Each row is where one point has got to under a steady rotation. How many ticks took it there?
The counts run from 0 to 473.
[-1.30  1.47  3.05  3.48  0.34  0.05  0.81 -2.92  1.02 -0.87  1.63 -0.84
  0.89 -0.56 -1.11  0.34 -2.31 -2.07 -0.54  2.20 -0.62 -0.34  3.79 -0.62
  1.63 -0.19 -0.95 -3.09 -1.78  4.28  1.40 -0.82 -5.89 -1.45  2.02 -1.56
  1.91  2.40  0.83  0.46 -0.06  3.23  0.10  1.24  0.24] | 400
[ 0.74  1.02 -0.29 -0.10  0.76 -2.75 -0.47  0.30 -1.62  1.23 -1.37  1.08
  0.87 -1.11  1.92 -0.06 -0.67 -3.20 -1.48 -3.14  1.52  1.25 -2.30  0.44
  1.01  4.91  2.14 -2.49  2.15  2.33 -1.00  1.83 -5.02 -2.13  0.44 -0.51
  0.40  0.23 -1.13  3.01 -1.85  4.99  1.22  1.82  2.80] | 206
[-3.98 -1.25 -0.97  0.86  4.38 -1.60  0.00 -1.32 -2.06 -1.04 -1.38  1.78
  1.89  2.93  0.96 -0.29  1.62  2.00 -2.30 -2.53  2.79 -1.65  0.06 -0.25
 -0.71  2.60 -0.03 -2.68  0.84  3.28 -0.07  1.16 -0.16  3.31 -0.34 -2.66
 -1.22 -0.82  2.18  1.09 -3.12 -3.00  0.01 -4.91  0.31] | 118
[-1.69  2.24  1.31  3.36  0.66 -2.83  3.42 -3.05 -1.35 -2.76  3.25  1.87
  2.68  0.48  1.91  2.33 -0.34 -0.99  2.21  0.85 -0.72 -3.18  0.12  2.32
 -2.08  0.45 -1.59 -4.04 -0.73  2.15  0.10 -1.84 -2.56  0.15  1.74 -3.45
  3.12  0.83  0.61  2.58  0.93 -0.72  0.45  0.99  2.79] | 405
[-4.65 -0.84 -1.54  0.65  3.79 -2.93  0.79 -1.24 -2.66 -1.15 -0.45  3.01
  1.62  1.52  0.70  1.11  1.77  3.04 -0.74 -0.82  2.75 -0.73 -1.12  0.77
 -3.73  2.80 -1.16 -1.32  0.52  1.56  0.90  0.22  1.15  3.34 -0.83 -2.38
  0.01 -2.05  2.10 -0.94 -1.42 -3.99  1.12 -5.12 -0.03] | 126
[-1.24  0.09  0.05 -4.32  2.08 -3.75  0.69  1.11 -1.85 -1.80  1.99 -0.03
 -2.31  1.27  2.06  3.07  4.88 -1.65 -1.18  1.09 -0.74 -2.88 -1.37 -1.54
 -0.42  2.16 -0.40  0.25  4.08 -2.33 -1.72 -1.88  0.18 -1.40  0.48  0.72
 -2.56  3.06 -0.20  0.05  2.04  2.01 -2.23 -1.50  2.55] | 4
[ 0.98 -1.91  1.13  0.74 -3.90  2.80 -3.61  1.91 -0.26  4.65 -0.10 -1.86
 -1.65 -1.01 -1.15 -1.65 -1.67  1.06 -2.15  1.40  0.51  0.17  2.22  0.17
 -2.71 -4.59 -4.04  0.71 -0.90  0.68  1.24 -0.93  0.97 -0.90  2.92  1.36
  1.83  3.21  1.64 -1.04  2.33  1.51 -1.48  0.09 -3.15] | 166
[ 1.65  0.93 -0.41  1.22 -3.21  1.52  0.97 -0.41  2.91  0.26 -0.14  1.70
 -2.16 -2.87  1.13 -1.25 -0.95  1.03  5.48  2.95 -0.95  2.75 -1.78 -0.15
 -0.28 -2.30  1.67 -0.50  1.93 -5.57  0.02 -1.66  3.70 -0.66  1.59  1.18
 -2.40 -0.60 -1.37 -1.21 -0.07 -1.98 -3.18  1.93  0.97] | 263
[ 0.44  1.42  1.22 -1.38  0.52 -4.43 -0.86 -0.36 -3.37 -0.12  2.73 -0.73
  1.31 -2.66  1.71 -0.11 -1.49 -3.31 -2.70 -0.53 -1.51 -1.91 -1.16 -2.34
  0.37  0.30 -0.25 -1.74  1.90  1.92 -1.35 -1.18 -2.57 -3.05 -0.13  2.18
  2.63 -0.56 -0.28  3.18  2.45  4.41  0.01  0.65  3.49] | 199
[ 1.53 -0.01  0.76  2.73 -1.14  3.38  1.03 -0.19  2.41  0.92 -2.69  1.34
  1.70  1.75 -1.13  1.26  1.00 -1.77  2.61 -1.52 -0.18 -1.48  1.13  3.96
  1.42 -4.32  0.64  0.34 -2.52  0.39  0.15 -2.02  1.40  2.07  1.75 -2.02
 -1.31  2.50  3.11  6.29 -1.07 -2.22 -1.55  2.59 -0.39] | 72
[-0.75  0.90  0.08  0.21  1.14  1.20 -0.93 -0.86 -0.98 -1.08  1.58  0.77
  6.21 -1.05  0.49 -2.88 -0.88  0.62  4.17 -1.95 -0.18  0.81 -0.30  0.26
 -3.76  2.90  1.48 -0.38  1.39  1.01 -0.89  1.31  2.43  4.69 -3.38  3.27
  2.90 -3.21  1.37  3.25 -1.03 -1.05  1.79 -1.14  0.83] | 432
[ 0.19 -0.58 -0.26  1.06 -2.70  4.50  0.29  0.01  4.93  1.17 -1.86  2.20
 -1.35 -1.32 -2.06 -2.35  1.76  0.85  3.58  1.00  2.33  3.80 -0.15  2.48
 -0.58 -0.11  0.79  1.06  1.14 -1.68  0.66  0.63  1.07  0.60  1.82  1.19
 -4.27 -0.09 -1.41 -1.35 -2.82 -3.75 -1.75  2.43  0.63] | 251
[-2.14 -2.36 -0.38 -1.19 -0.91  1.17 -4.76 -0.04  1.39  1.70  2.22  0.54
  0.77 -0.33 -0.77 -5.31  1.11  3.00 -2.30  0.88  0.84 -0.58  2.06 -3.31
 -2.11 -3.12  0.14  0.00  0.79  1.32  0.34 -1.99  3.80  2.07 -1.26  2.59
 -1.60 -0.10  1.36 -1.72  0.12 -2.54 -2.89 -2.45 -0.90] | 454
[-2.04 -1.24  0.79 -3.39  1.74  1.83 -1.50  1.43 -0.94 -0.48  1.11 -0.92
  0.92  1.17 -3.57  0.48  2.90 -1.24 -2.32  2.69  1.48 -0.58  2.62  0.39
 -2.12  0.19 -3.23  4.80  0.40 -1.57 -0.66 -1.57  3.45  3.37 -2.41  2.03
 -0.01  0.31  1.81 -0.96  3.66 -0.41  3.36 -2.79 -1.60] | 341
[-0.58 -0.36 -0.49 -2.24  1.63 -2.03 -1.44 -0.15 -2.40  2.02 -0.64  0.28
  1.77 -0.08  0.56 -0.04  1.78 -2.52 -3.71 -4.96  1.88 -3.61 -0.98 -0.27
  2.12  0.41 -0.08 -0.82 -0.45  4.32 -2.13  0.42 -2.84 -3.35  2.06 -0.91
 -0.03 -0.32  0.82  4.27 -1.26  2.83  0.23  1.90  3.27] | 202
[-3.46  0.10  1.99 -1.58  0.88  1.47  0.19 -2.28  2.39  0.05 -1.56 -0.57
 -1.66 -0.82 -5.34 -0.79  0.57 -2.89 -3.10  3.26  2.12  3.47  2.67  1.31
  2.78  0.48 -0.61  1.14 -1.79  0.53  1.01 -0.31 -2.86 -0.24 -1.09  0.19
 -1.16 -1.31 -0.30 -3.49  0.61  0.99  4.55 -0.31  0.45] | 36
[-3.12  1.44 -0.27  0.52  0.88 -0.64  4.20 -1.79  0.95 -1.75 -0.92  2.62
 -0.49 -0.93 -2.62  2.59  3.04 -2.15  0.63  3.07  2.40  0.06 -0.62  5.05
 -1.21 -1.20 -2.08  1.40 -1.54 -2.20 -0.29 -2.31  0.48 -0.58  0.21 -3.40
 -0.15 -0.67  0.00 -2.02  1.35 -4.60  3.10  1.47  2.86] | 42
[ 1.66  2.26  1.52 -0.18 -1.48 -3.62 -0.23  0.19 -0.69  0.14 -0.89  0.67
 -2.77 -1.62  0.16  1.23  0.40 -2.46 -2.34  5.89 -1.94  0.63 -0.51  1.56
 -2.19 -4.32  0.57  0.83  0.44 -3.39  0.41 -4.43  1.97  0.92 -0.52 -0.66
  0.12  2.34  0.85 -0.11  4.71 -0.98 -0.62 -1.72 -0.93] | 367
[ 0.99 -0.27  1.75 -1.50 -1.31  1.87 -3.37  0.88  1.90  1.54 -1.70 -1.22
 -1.90  0.02 -3.44 -1.73  0.90 -2.35 -4.45  4.24  0.33  0.67  2.79  0.54
  0.60 -4.69  0.46  2.04 -1.18 -0.50  1.01 -2.77  1.07  1.50 -1.44  0.35
 -2.22  2.93  1.21 -1.92  2.60  1.18  0.37 -1.48 -2.34] | 362
[ 3.72  0.93  1.74 -0.14 -2.38 -1.97 -2.55  1.37 -1.12  2.64  1.65 -2.03
 -1.54 -2.81  2.14 -0.52 -2.80 -1.87 -1.36  0.61 -1.47  0.56 -0.06 -2.10
  0.00 -0.95 -0.22 -1.82  1.53  0.42  0.50 -0.76 -2.89 -2.54  2.57  1.52
  1.16  3.69  0.55  1.00  1.48  6.94 -2.42  1.16  0.18] | 187
[-1.11  0.24 -0.20 -1.56 -1.41  3.35 -1.58 -0.79  2.12  0.91 -1.26  1.70
  2.42 -3.54 -2.43 -2.79 -1.23  0.17  2.93  0.41  1.46  4.75 -1.31  1.01
 -0.30  1.37  2.41  1.11  1.72 -2.93 -0.50  1.68  1.08  0.39 -2.32  3.98
 -0.63 -4.71 -0.74 -0.07 -0.89 -1.77  2.70  2.04  1.89] | 244
[ 0.63  0.45  1.05  0.74 -2.32 -0.39 -1.65  0.05  1.86  1.36 -1.65 -0.90
 -2.59 -0.99 -2.28 -0.84  0.94 -2.68 -4.04  4.27 -0.18 -0.64  2.97  1.40
  0.63 -5.56  0.27  0.03 -1.21  0.28  1.21 -3.56 -0.38 -0.17  1.35 -1.53
 -1.54  4.73  1.85 -0.03  2.37  0.61 -1.36 -0.67 -1.17] | 371
[-0.04 -0.05 -1.25 -0.93 -0.99  1.52 -0.37 -0.19  0.64  1.69 -1.76  1.56
  0.52 -3.11 -0.65 -0.82 -1.99  0.64  2.07 -0.09  0.24 -0.37 -2.12 -1.67
  3.19 -4.99  1.74  1.46 -0.76 -3.05 -2.27 -1.91  5.74 -0.84 -2.41  2.29
 -0.90 -4.59  0.11  2.45 -0.08 -3.17 -1.24  1.41  1.07] | 265
[-0.39 -1.31  0.30 -0.02 -1.52  2.73 -4.35 -0.54  2.09  0.77  2.74  0.06
  0.69 -0.45 -0.81 -5.92  1.59  2.73  0.64  1.40  0.52  1.58  2.87 -2.42
 -3.64 -0.60 -0.18 -1.16  2.06  2.28  1.63 -0.37  1.63  3.96  0.16  3.04
 -1.53  1.00  0.38 -2.07 -0.77 -1.66 -2.64 -1.24 -1.00] | 446
[ 1.77  1.20  2.81  2.38 -2.30  3.69 -0.60 -1.73  3.26  0.07  0.71 -1.92
  1.07 -0.28 -1.80 -1.32 -2.36 -1.70  2.99  2.09 -2.89  0.48  4.22 -0.26
  2.33 -4.17  0.93  0.14 -1.11  0.23  0.59 -2.64 -0.70  1.98 -0.19  0.39
  0.16  3.66  1.05  2.97  1.06  2.06 -2.07  1.99 -2.36] | 74
[ 2.36  1.39  0.45  2.01 -1.87 -0.67 -0.56 -0.15  2.50  2.30 -4.21  0.60
 -3.84  0.01 -0.49  0.14  0.40 -2.88 -3.12  2.63  0.42  1.17  0.17  3.21
  0.23 -3.88  2.42 -0.57 -0.68 -0.36  0.85 -2.41 -1.42  0.38  3.23 -2.77
 -2.86  4.56  1.10  0.58  0.55 -0.06 -1.58  0.60 -0.36] | 372
[-1.93 -0.26  0.17  0.99  0.22  0.75 -1.29 -1.34  0.30 -2.38  5.17  1.45
  4.05  0.42  0.20 -3.41  3.16  2.65  3.43  1.53  0.85 -2.32  1.81  0.65
 -5.94  1.63 -1.74 -1.07  1.99  1.66  0.20 -0.51  2.38  3.78  0.16  1.60
  1.06  0.61  1.05  0.53  0.06 -3.30 -1.39 -0.38  1.25] | 434
[-2.22 -0.37 -0.79  1.38  2.33 -2.47  0.63 -2.93 -0.71 -1.92  0.33  2.10
  1.34  4.51  2.72 -0.25  2.72  1.30 -1.47 -0.69  0.56 -2.66  0.99 -1.81
 -1.65  1.33  0.60 -4.10  1.26  3.74  0.70 -0.05 -0.22  2.27  0.81 -3.09
 -2.51  1.91  1.72  1.92 -2.97 -1.76 -2.44 -3.60  0.35] | 109
[-0.55 -0.04  0.23  0.36 -0.42 -0.69  1.03 -1.01  0.49 -0.30  2.08  0.91
 -1.79 -2.26  0.67  0.58 -0.47  1.10  2.83  2.10 -1.24 -2.52  0.35 -3.63
  3.60 -5.57 -1.96 -1.10 -0.19 -3.41 -1.06 -3.91  4.69 -2.52  0.65  0.29
 -2.15  0.08 -0.89  0.56  1.43 -1.99 -4.48  0.47  1.40] | 275
[ 0.19  2.32  1.83  2.68  1.91 -1.73  1.50 -2.99 -1.87 -0.61 -0.42  0.05
  2.88 -0.75  0.34 -0.11 -4.99 -2.05  0.51 -1.25 -0.80  0.94  0.23  0.56
  1.49  0.65  1.69 -1.68 -0.72  2.33 -0.72 -0.11 -5.04  0.02 -2.10 -1.04
  4.63 -1.95  0.50  4.17 -0.11  2.65  2.74  1.34  1.05] | 403
[ 1.16  2.21  1.86  1.64  0.88 -2.23  0.13 -2.24 -0.24 -2.57  2.56 -1.55
  2.20  0.95  2.93 -0.88 -3.04 -0.65  2.55  1.87 -4.01 -0.71  2.24 -4.01
  1.56 -0.85  2.79 -3.82  3.18  0.44 -0.21 -2.11 -0.65  2.93 -2.48  1.80
 -0.09  1.69  0.84  2.50  0.15  3.18 -3.12 -1.74 -0.99] | 95
[-2.54 -0.83  0.36 -2.51  1.81 -0.06  1.16 -0.72  1.63 -0.23 -3.81  1.98
 -1.99  1.53 -3.18  1.16  3.91 -2.34 -4.18  0.60  3.64  1.93 -0.88  3.35
  1.58  2.50  0.99  0.08 -0.27  0.88 -0.02  0.16 -2.83 -0.36  0.89 -1.83
 -3.63  0.55  0.41 -0.89 -2.53 -0.93  2.56 -1.35  1.73] | 26
[ 0.51 -1.21  1.15  1.05 -2.00  1.61  0.94 -1.53  2.25  0.37  0.14 -1.03
 -3.92 -0.40  0.27 -0.89 -2.75  0.98  2.17  1.46 -2.11  0.07  1.21 -4.28
  5.65 -4.17 -0.31 -2.55  0.74 -1.04  0.29 -1.15  0.82 -1.72  1.96  0.78
 -3.97  2.64 -0.40 -0.75 -1.13  2.00 -5.00 -0.48 -1.57] | 279
